In the rows, zero is written as 128.
One turn moves every row onto another: examples first, then more rows asked
J108: [142 175 111  92 137 112 140 103 124 102  94 143 149 110 141 128  65  99
  99 140  98 140 131 123 136 139 105 141 125 108  73 131 150]
J666: [163 110 160 161 115 138  94 133 158 138 120 106 108 142 126 115 111 131
 117 131 128 146 159 123 139 101 171 143 157 116 149 108 121]
J321: [119 114 107 127 184 111 129 117 163 145 114 138 119 142 118 116 118 141
 140  87 102  98 136 101 148 135 107 159 129 121 148  97 109]
J193: [135 149  96 109 132  92 117 104 164 169 116 151 150 110 139 121  83 135
 135 138 158 120  91 117 160 130 122  71 137 147 131 119 122]
J61: [111 118 104 148 108 125 140 142  98 129 134 142 126 117 145 118 153 169
 137 147 130 148 137 165 157 133 114 116  55 127 132 133 118]
J9: [139 133 108 105 121 107 118 118 161 157 126 163 152 115 137 132  67 135
 132 143 137 119  93 109 169 134 120  68 134 152 124 128 112]
J101: [149 164 136 146 109 142  98  95 124 126 154 136  91  81 127 131 135 130
 139 165 180 151 146 164  97 112 140 145 127 126 120 139 109]
J442: [110 122 133 139 144 127 123 130 146 127 178 174 125 117 130 164 142 163
 150 113 109 136  79 148 173 128 123 117  93 142 140 160 133]
J582: [132 152 121 132 111 138 123 125 110  89 126 127 100 102 159 153  98 125
  66 123  99 132  89 103 157 119 165  93  88 135 130 137 124]
J883: [115 126 126 119 135 101 127 128 145 128 121 129 158 142 123 107 113 139
 184 121  99 129 102 122 171 150 104 157 142  75 105 143 138]
J823: [140 166 155 125 128 136 109  67 143 137 120 114 101 106 138 123 133 126
 146 136 149 107 142  95 110 142 149 167 165  98 159 120 102]
J142: [139 100 160 127 110 137 127 102 127 163 144 141 115  80 152 120 133 119
 128 152 152 110 150 136 142 129 122 193 106 134 153 111 116]
J714: [135 180  95  98 136 110 137 105 117 106  90 131 142 104 153 129  76 105
 101 141 116 141 141 133 120 147  99 150 102 112  79 124 154]
J465: [112 179 102 141 146 117 105  72 133  91 121 136 126 134 126 138 158 143
 129 104 142 139 114 149 110 113 145 115 142  88 101 142 169]
J811: [147 134 166 165 131 158 124 111 121 108 156 130 128 111 156  97 124 144
 124 147 144 155 169 100 143 174 111 162 116 129 117 159 135]
J694: [154 177 171  98 137 144 109  81 163 144 156 154 139 143 146 147 150 144
 118 153 146 135 172 161 135 125 138 125 138 139 133 128 140]
J953: [130 177 113 120 141 138 120 135 116  85 129 115 102 144 114 169 135 133
 146 109  70 153 118 161 137 116 152 140 114  90 114 126 128]
J57: [127 140 110 142 120 126 122 125 118 100 120 121  92  85 159 145 105 137
  63 113 104 123  94 102 148 130 167 102  86 142 145 122 124]

J694 turns into J811
J142 turns into J823
J57 turns into J193
Where do these go?
J465 turns into J61
J953 turns into J442
J582 turns into J9

One turn moves every row onto another: examples first, then more rows asked
J512: [132  93 150 102 123 117 153  98 104 153  84 207 141 155 115  98 108 133
  94  71 185  99 161 150 112 102 125 156 122 173 136]
J107: [135 118 165 140 147  73 178 125 120 133  70 160 105  85 143 106 147  75
 119 132 120 136 173 120 149  63 120 149 166 158 117]
J523: [122 103 157  86 116 111 188 136  91 168 125 186 185  99 116 100  98 108
  85 104 163 140 126 107 119  74 141 134 157 201  66]
J30: [142 141 164 121 151  91 169 111 109 119  82 157  98  83 141 121 137  76
 130 139 108 152 168 130 155  75 109 149 152 173 117]
J633: [133  91 157 107 117 117 148 104 106 150  88 215 127 148 124  98 109 133
  96  74 191 103 164 147 123  94 122 159 125 167 143]
J145: [121  90 171  98 110 104 183 145  97 166 127 199 166  87 132  96 101 106
  88 106 176 137 130 100 137  59 144 144 166 188  75]
J130: [132 124 174  73 112 130 167 126  83 144 145 201 150  82 130 116  90 106
 103 116 160 162 126 115 144  74 127 145 145 206  77]
J778: [165 141 147 176 128 114 183 145  80 130 110 167 132  98 140 106  99  84
 100 102 142 163 158 119  93  17 162 168 161 146 125]
J288: [144 176 182 162 150 100 143 152  44 156  93 193 125 142  79  90  83  72
 118 114 160 169 133 152 158  35 160 136 146 166 105]
J439: [142 181 177 155 153 105 143 145  41 156  93 186 134 148  67  94  80  74
 118 113 154 170 129 157 151  45 160 130 143 174 101]
J291: [129 109 149 103 124 119 142 110  98 138  91 211 120 150 111  93 112 148
  95  66 183 135 157 158 133 102 122 146 107 190 140]
J313: [146 122 152 150 105 111 185 112  44 148  84 180 139  88  75 127 130  66
 130 121 113 167 137 163 137 117 131 105 141 152 135]
J781: [125  98 145 107 124 113 147 114 101 147  87 210 129 153 108  88 117 148
  88  62 186 126 159 156 127  97 128 145 112 187 138]
J426: [138 164 171 168 152  92 153 155  51 167  83 183 145 153  68  83  86  71
 108 104 160 159 130 148 140  38 169 130 153 163  97]
J617: [132 135 136 117 159  84 191 108 113 138  62 133 141 108 111 111 143  78
 114 127  96 135 163 130 117  87 121 132 154 185  95]
J961: [139 163 180 170 148  93 148 157  51 164  87 191 133 145  77  83  85  74
 111 108 166 160 134 146 151  32 166 135 153 158 103]
J613: [128 104 182  90 107 117 168 138  89 152 141 208 145  76 143 104  95 106
 101 113 174 150 131 105 152  60 132 152 158 190  84]
J281: [127  99 150 110 122 114 144 117 103 143  88 214 122 150 115  88 114 149
  90  64 191 129 162 156 135  95 129 148 111 185 142]
J349: [136 111 156  92 122 130 142  91  96 139  96 215 123 148 118 108 102 134
 104  80 181 114 159 157 125 104 114 156 112 182 140]
J591: [144 102 165 165  99  97 185 128  52 152  79 191 128  79  92 115 134  65
 129 117 128 159 142 153 145 101 136 113 157 133 145]
J284: [163 163 125 154 137 127 191 124  71 131 105 149 160 117 112 116  96  83
  99 102 121 166 150 132  65  39 158 156 147 170 107]
J651: [129 106 153 107 123 117 140 115 101 138  93 214 116 148 115  91 113 147
  95  65 189 134 162 157 139  98 124 148 108 186 143]
J565: [138 174 169 158 154 102 151 147  44 163  86 181 147 156  63  89  83  73
 111 109 152 164 129 153 140  45 163 127 144 173  94]
J786: [146 114 164 156 101 109 178 118  44 145  87 189 126  78  86 124 130  66
 135 123 122 169 139 159 149 107 129 112 146 142 143]
J606: [134 105 147  92 123 128 150  92  97 148  89 206 136 157 111 105 106 132
  97  74 179 108 158 156 112 106 117 153 115 182 135]
J279: [170 175 135 149 135 139 176 123  64 117 118 156 136 103 124 123  90  83
 108 109 120 179 151 137  86  39 150 161 143 173 115]
J560: [124  85 165 131 132  88 134 163  81 177 100 149 137 148 108  90 106  90
 135 118 127 161 159 143 109  11 136  87 146 156 109]
J276: [131  92 177 131 129  93 123 165  78 166 109 160 117 135 119  94 103  87
 144 126 131 171 159 144 129   6 132  95 143 153 119]
J202: [126 108 144 102 124 119 146 110 100 143  91 207 129 154 106  89 114 148
  90  63 183 130 159 158 128 102 126 145 106 193 137]
J429: [172 163 150 163 129 130 173 132  73 117 122 169 121  95 140 118  91  82
 109 111 133 177 155 128 101  26 151 171 152 158 126]
J550: [139 152 146 107 159  98 176  99 104 123  78 143 118  96 121 124 136  79
 126 136  96 152 163 138 134  91 109 137 143 190 105]
J723: [139 109 149 156 105 102 192 119  48 157  75 174 151  94  71 119 134  66
 123 116 115 156 137 159 125 114 136 102 149 147 130]
J423: [140  96 157 166 103  95 192 125  54 160  73 182 146  90  81 113 137  65
 121 115 125 151 141 152 134 106 140 107 155 134 136]
J392: [160 141 133 170 134 115 194 139  80 140 101 154 156 112 125 103 101  83
  92  97 131 157 155 121  70  27 165 159 162 154 112]
J648: [126 121 157  71 117 127 176 123  82 154 135 187 173  97 115 112  90 108
  96 110 154 152 120 116 126  83 132 137 143 214  66]
J123: [130 114 146 136 154  68 191 124 120 144  59 143 134 102 126 102 149  79
 108 125 114 124 171 120 125  70 127 140 166 164 104]
J239: [132 115 160 108 137 113 121 146  66 159 112 146 129 146  99 108  95  90
 147 126 110 181 152 157 113  26 127  84 126 177 107]
J494: [135 108 175 116 131 109 115 155  70 156 117 159 111 135 115 106  97  88
 152 128 119 181 156 153 131  16 124  92 132 166 119]
J54: [137 103 162 101 118 123 142  98 101 142  94 219 117 145 127 106 103 133
 102  80 186 111 165 152 130  97 116 160 119 174 147]
J388: [125 101 154 115 139 100 133 152  73 173 100 140 145 154  95  98 102  89
 136 119 112 168 155 151 100  23 133  80 134 172 102]

J123 turns into J30
J423 turns into J786
J494 turns into J388
Where do these go?
J613 turns into J648
J439 turns into J426
J349 turns into J512
J778 turns into J279

One turn moves every row onto another: examples first, then more rows asked
J658: [147 160 129 112 125 117 130 133 123 131  84 128  95 132 126 150 120  75
 162 130 121 127 126 134 102 123 186 109 152 143 135  70 122 127 155]
J866: [176 149 109  52 150 136 147 131 120 106 128 166 124 114 132 123 130 153
 112 125 129 118  82 171 148 116 130 141 109 124 118 140 155 120 129]
J889: [156 107  92 143 106 132 123 133 113 125 169 106 149 134 122 125 114 157
 129 163 138  89 164 143 124 138 180 143 117 150 122 134  98 114 178]
J557: [143  63 124 130 121 123 135 155 107 156 139 141 143 150 144 137 114  99
  68 142 130 142 153 107  88 138 177 104 132 158 136 103 154 129 149]
J660: [134 128  94 125 132 127 136 118 137 113  74 147  94 121 111 129 123  88
 180 140 131 112 134 147  98 127 150 135 129 132 113  64 134 127 146]
J85: [120 164 117 115 143 149 139 122 134 149 129 143 143 136 134 117 103  55
 110 114 157  98 123 105 142  95 108 145 100 115 101 169 173 131 147]
J691: [125 147 119 132 127 103 133 143 115 102  69 137  66 149 113 123 148  87
 166 120 110 125 132 142 115 126 159 122 128 128 125  92 113 134 126]
J965: [133  28  97 140 141 127 137 137 119 139 131 152 133 140 129 121 119 108
  80 134 142 117 149 127  86 134 145 125 117 133 120 108 170 130 142]
J744: [131 134 119 116 156 112 125 119 127 121  81 119  69 118 120 142 123  83
 158  98 138  93 114 143 104 112 155 113 149 110 130  84 136 135 146]
J186: [132 166 106 119 122 154 144 130 132 139 125 164 157 156 124 109 117  49
 125 137 138 122 126 113 147 102 125 152  91 129  99 171 166 123 145]
J367: [157 187 146  46 139 123 144 152 106 127 133 143 119 109 160 132 114 159
  91 120 130 132 103 138 144 128 131 127 117 143 124 130 137 131 122]
J446: [134 184 130 111 128 144 139 137 124 150 132 145 148 155 132 123 113  43
 107 117 139 120 117 104 152  95 140 132 109 127 114 180 161 125 149]
J785: [143  44 122 132 147 115 130 147 104 144 139 134 117 152 132 135 131  95
  64 108 132 119 129 124  99 121 174  98 135 124 145 130 164 131 144]
J354: [112 175 125 125 130 136 141 141 120 138 124 146 129 158 132 106 123  56
 110 112 140 116 132 101 154 101 110 144  91 122 103 182 157 135 128]
J788: [134 106  99 145 119 127 122 131 113 128 167  93 134 118 131 123 105 170
 120 148 152  74 173 133 121 142 153 144 114 143 115 129 100 124 170]
J874: [175 166 125  42 147 139 146 132 122 127 137 154 136  98 150 137 105 154
 103 130 140 121  91 153 136 121 136 132 122 135 120 121 154 123 140]
J395: [145 110 110 147 124 109 119 143  97 112 167  90 110 146 120 122 138 157
 113 123 131  78 148 147 141 126 178 128 119 125 135 166  91 123 161]
J581: [108 156 131 124 132 110 132 137 121 129  77 120  76 118 137 134 112  99
 155 123 134 116 152 116  97 135 140 122 135 141 117  63 118 141 134]
J628: [154 180 129  59 122 125 151 157 107 112 125 164 123 125 148 115 127 163
 106 142 120 146 115 144 146 138 124 143  99 154 114 127 131 129 113]
J417: [138  45 108 146 121 113 138 159 102 127 127 159 124 174 123 115 148 101
  79 137 115 143 148 127 103 136 168 117 112 144 132 128 149 129 128]
J70: [132 104 109 148 135 116 118 135 105 124 169  82 111 124 130 124 118 168
 110 121 151  64 159 137 130 131 154 133 120 125 125 151  98 128 161]
J919: [151 154 111  63 141 130 152 141 117  99 119 169 117 115 137 106 131 169
 113 134 129 124 107 159 145 130 103 154  93 134 105 132 145 128 112]
J605: [161 117 103 145 109 120 121 144 101 119 170 102 136 150 119 129 132 150
 123 147 125  94 150 148 138 131 198 129 121 143 135 154  90 114 171]
J150: [110  56 128 144 133 108 135 162  98 144 129 134 111 152 145 120 125 117
  59 120 133 130 164 103  94 142 142 112 117 143 128 116 147 143 122]
J673: [116 184 125 115 121 149 143 137 130 155 129 148 155 143 142 117 100  57
 111 133 148 121 142  90 139 108 115 147  97 141  98 158 159 131 143]

J628 turns into J866
J354 turns into J85
Where do these go?
J70 turns into J788
J965 turns into J557
J660 turns into J658

One turn moves every row onto another: examples first, then more rows asked
J911: [170 127 157 121 136 138 119 102 143 108  79 141  85 142 136 136 121 116
 112 139 125 170 140 104 131 125 179 155 139 144 158 137  99]
J151: [165 140 177 128 149 147 122 121 126 110 107 132 131 156 122 152 134 133
  95 151  70 165 164 127 119 154 121 117 122 160 115 117 100]
J283: [161 140 187 125 142 155 115 114 120 118 115 139 113 153 104 140 135 135
  91 160  79 162 159 144 108 146 116 115 119 158 128 126  93]
J410: [167 136 165 123 132 146 111  99 129 124  95 141  69 147 113 126 123 120
 105 148 129 164 137 110 117 121 170 154 129 151 165 139  88]
J836: [133 135 154 134 106 138 157  88  98 150 116 136 112 131 111 104 145 128
  98 114 112  71 104  70 134 109 110  97 108 156 135 155 108]
J435: [174 146 154 138 142 139 120 115 115 128 102 118 105 169 126 147 125 119
 103 139 112 167 145  77 125 136 166 154 120 165 137 121  88]
J34: [110 128 117 147 115 117 157 126 120 133 164 121 155 122 137 100  99 142
 136 108 146 100  98 131 132 103 147 186 161  96 152 128 139]
J126: [173 135 151 130 142 134 123 113 135 110  82 126 105 154 143 148 120 114
 110 134 114 171 145  82 136 134 176 155 133 154 140 123  99]
J241: [132 114 146 121 106 130 164  82 132 121  87 150 113 107 137 107 138 121
 110 105 114  79 104  79 151 106 125  99 129 139 142 161 126]
J196: [113 139 116 155 120 117 158 133 103 143 176 110 164 136 131 107 100 143
 132 107 140  97 100 116 127 109 140 185 151 106 139 120 133]
J242: [111 118  85 112 152 143 147 133  81 178 144 111 159 130 154 111 125 121
 147 140 159 127 125 133 148 135 157 154 124 133 111 121 108]
J396: [ 97 132 149 106 106 153 164 131 144 116 164 151 146 110 118 126 134 152
 103 136  91 121 123 175 122 161 106 107 139  89 110 134 137]
J10: [159 131 188 115 138 155 116 105 135 108 104 152  99 137 108 133 133 133
  94 161  85 162 155 160 111 137 122 116 129 148 140 136  99]
J306: [130 123 155 124 103 139 157  79 116 136 104 151  99 115 115  97 142 124
 102 114 118  73 101  86 137 102 117  98 120 145 149 166 114]
J839: [100 142 147 115 112 153 163 139 129 125 175 139 158 126 114 134 137 155
 100 134  84 119 127 159 119 169 100 105 129  98  99 125 132]
J222: [109 120  91 111 147 149 140 129  74 188 154 116 146 130 137  98 127 124
 143 148 166 124 121 146 138 131 152 153 120 134 118 126 101]
J132: [108 103  88  99 146 144 145 121  99 167 131 129 140 110 155  97 123 120
 151 142 171 129 120 157 149 124 164 155 136 119 128 134 113]
J876: [107 112  94 103 144 150 139 121  84 180 146 127 133 117 137  92 124 122
 145 149 173 124 119 159 138 123 158 155 128 126 131 136 104]
J12: [162 122 180 113 141 149 121 107 151  93  86 153 111 131 129 141 130 128
 100 152  81 167 158 153 125 141 131 118 138 142 136 133 109]
J154: [136 133 145 139 114 130 164  95 103 141 108 128 133 136 129 118 142 123
 102 107 102  76 107  52 145 119 113  98 110 157 121 145 117]
J480: [ 99 130 145 108 110 151 168 135 147 110 158 147 158 111 129 134 134 151
 107 131  85 124 125 166 128 166 108 107 141  88 104 130 141]
J511: [112 132 113 152 119 114 160 132 114 134 167 114 165 127 140 108  98 141
 135 105 140 100 100 119 133 108 145 186 157 101 142 122 140]
J182: [108 132 123 148 113 120 153 125 111 141 175 121 145 123 125  96 100 144
 132 114 148  97  96 135 123  99 142 186 156 100 155 131 133]
J134: [101 136 142 113 113 150 169 140 137 116 166 138 165 121 127 138 135 152
 103 131  82 122 128 157 126 170 105 106 135  94  96 124 137]
J663: [110 139 121 154 116 120 154 129 103 148 182 114 152 132 121  99 101 147
 129 114 144  95  98 126 121 104 137 186 150 106 147 127 130]
J952: [ 97 139 152 111 108 157 160 134 132 126 175 145 147 117 111 125 137 155
 100 139  90 119 123 171 115 163 100 105 132  94 108 132 130]
J295: [169 146 165 134 135 146 111 106 112 137 110 128  82 164 108 132 126 122
 100 149 122 163 141  95 112 128 162 153 118 163 151 131  81]
J936: [111 105  81 105 151 141 149 129  96 165 129 119 158 118 163 108 123 117
 152 138 162 131 124 141 155 132 165 155 134 124 116 124 116]
J624: [165 128 172 119 148 143 127 117 144  94  88 138 132 143 136 155 131 127
 101 146  72 169 163 134 129 152 131 118 134 149 120 121 111]
J649: [137 121 139 130 112 126 169  92 124 122  88 137 134 120 145 120 140 118
 109 100 104  80 108  57 156 117 124  98 123 146 127 149 128]

J649 turns into J836
J151 turns into J10
J876 turns into J936
Where do these go?
J839 turns into J396
J182 turns into J511
J126 turns into J295

